Each path is a new rotation, seen through one point. The rows after it are directions, each followed by how far the rotation turns it, in degrees a step (0 if it stays put).
Each turn is a multiple of 5 degrees from 10 to 175, or 0.
Each row of a path follows its step; steps can be skipped.
Path 1:
step 0: [ -5  12   9  -9  11  13   8  -8  -8 -11  -1  12   9 -14 -15  -1   9  -6
 -11  -8 -10  12  -6 -22 -10 -16 -15   3 -32  23  -3  -6   6 -15   9  -3
  18   3  26 -24 -17  -9  -4 -20  -7   5 -17  -1  -7   8 -15  11   6 -13
   7   4   1  -7 -19  -8  15   1   8  12  16  -2   0  -8  14   5  15  11
   0  -9   1  16]
step 1: [-18  24   7  -5   2   9 -11  23 -13 -11   7  -5  11   7  25 -21   9  10
 -11  18   4   8  -5  -8  -3  -2  -5   3   2   8  -1 -16  12  18  -8  -2
  -8  17   9 -20 -16  17   7 -13 -12  -1  -5   2   8   4  -8 -13  -6 -16
  -2 -13   2  13 -13 -18 -17  -3   3   6   1  24 -14 -17  -4 -21   0  -1
  -4   9 -29   8]
step 5: [  5   1   0   1  -6   8   3  23 -20 -11 -15  11  -3  -4  11   2   7   9
   7  -4 -31   1 -16 -10  -7   8  13  -1 -17  13 -28  10  -2   6  -6 -12
   7  13   6  -4 -18   2 -25  -7  12   9 -33  18  -8  -3 -12 -26 -10 -11
  -8 -11   1   1  -7  -3 -12  -4   7  -3  -1  27   4   1  -2  -2   4  20
   1 -10  10   8]
step 6: [ -1  13  -9 -10  -3   3   3  -1 -12  -3   4  -6  -1  -9   1  -6   7  10
 -26 -16 -13  12  -1  -3  -8 -12 -21  14   7   1   1  11 -14 -18   5   0
  15   7  23 -27 -24  -2  -2   4   9   2  -6  -3   7   4 -15 -16  -5  -6
  -5  -3  11   3   8 -14   3 -35   0  11 -11  -2 -24  -4  17  10 -14   7
   4  29 -15  17]
step 10: [ -4  13   4  -2  -6   4   4  -2 -11 -14   0   4   4  10  25  16  21  11
  -2  -7  12   7  -8 -16  -4 -24  -9  -2   2   1  -4   9  11  13  -3 -17
 -12  19  13   5 -15  19  -2 -17 -11   1   0   6  -6  10 -10  -7 -20 -12
   4 -26  -2  34 -14 -17 -23 -17  15  -3 -15   9  -2  -7  -3   5  -6  -1
  -1  10 -24  -8]
step 13: [ 12   8 -15  -9  -6   7 -15  -9 -25 -12   6  31  16 -15   5   2  29  19
 -12   2  -1   4  -4 -19  -6 -29  -6  20  -4   9 -15 -16   5  -7   3 -24
   1   3   1   0   7 -16 -14   2 -17   1 -23   4  -1  -7  -2  -8  13   4
  -9  -5   3   7  -5 -12  10  -4  12  16   2  -9  -3 -12  -8   7 -10  -1
  -9 -11 -11  12]
step 14: [ -5  19  -2  -8  11  14   2   4 -18 -10 -11   5  -9  -7  24  -9  -3  -4
   4  13 -35  -4  -1  -3  -9  -3  14   1 -16  14   6   9  -5   6 -13 -15
  -8   5   9 -30 -23   1 -11 -14   4  17 -20   8  -7   4  -2 -15  -6 -23
   4  16 -13  10 -13  -2  -2  -4  21 -11  11  14  -9  -8  11  15  14   9
  -4  -1 -11   8]
step 17: [-25  11  -5 -10  13  -1   5  26   7 -10 -10   3  24 -14  11  11  21  -6
  -7  -3  -7  -8  -7  -4  -1   7   9  14  -2   8  -1  -8  -8   1  16   1
   0   3  24 -12  -5   6   2  -4  -2  15 -37 -14  25  11  -5   9  10  -1
   0 -12   3  14 -22 -11   3  -8  21   6  -4   1 -23 -17   1  -2  -7  -2
 -10  -4  -3 -17]
Speeds:
[ -1  -4  -2  -1   1   2   5  -3  -4  -1  -2  -4   0  -1   1   0   1   2
  -4  -5  -1  -1  -2   1  -4   5  -8  -4   0  -2   0   3   4   0   0   1
   7  -2   1   1   2  -4  -6  -1   1  -3   1   0   0  -1   1   1  -1  -2
   2  -3  -1 -10   5  -1   2  -2  -3  -2   0  -1   0   1   4   0   0   0
  -2   3   3   1]  115
[-1  0 -3 -6 -1 -5 -1 -3 -5 -1  5  0  2  2 -3  5 -1 -1  2  1 -1  0 -1 -5
 -2  3  0  0  4  3 -5  2  0 -1  0 -1  7 -3 -1 -1 -1 -3  4  7  2  1  6  2
 -1  5 -3  3  2 -1 -1 -1  1  5 -1 -2 -2  0 -2  1  3  2 -2  8  1  3 -1  2
 -1 -1 -1 -2]  110
[ 1 -2  1 -2  0 -3  2  7  1  6 -2  0  0 -3 -1  3  6 -4 -2 -5 -3  0  2  2
 -1  3 -1  0  0  3 -2  7 -5  1  2  1 -2 -6 -1 -2 -2  1 -3 -2  0  1  1 -1
 -2 -1  0  3 -4  0 -1  6  1  4  3  1  1  1  2  4  4  3 -1 -4  7  1  3 -2
 -4 -5  0  0]  125
[ 1 -3  3 -1 -3  2 -2 -1  0 -2 -4 -4  1  0 -7 -2 -1  0  3  0  6  2  1  0
  4 -1 -1  0 -1  3  4  3  1 -2 -3 -2  6 -1  6 -2 -4  1 -2  2  0 -6 -1 -6
 -1 -3 -4 -2  1  3 -3  6  2  0 -3  1 -1  4 -2  2 -4  2 -3 -2  0  6  3 -1
 -1  2  2  0]  120
[-3  2 -2 -6 -2  3 -1 -2  2  4 -2  5  2 -1  6 -2  1 -3  1  2  3 -4  3  1
  1  1 -3  2  4 -2  5 -1 -3  4  3 -1  2 -1  0  2 -2 -5  3 -3  6  1  2  2
 -1  4 -1 -3 -1  0  4  4  4 -2 -2 -1  0  0 -4  4 -3  4 -2 -1  0 -7  4  0
 -1  5  0 -2]  130
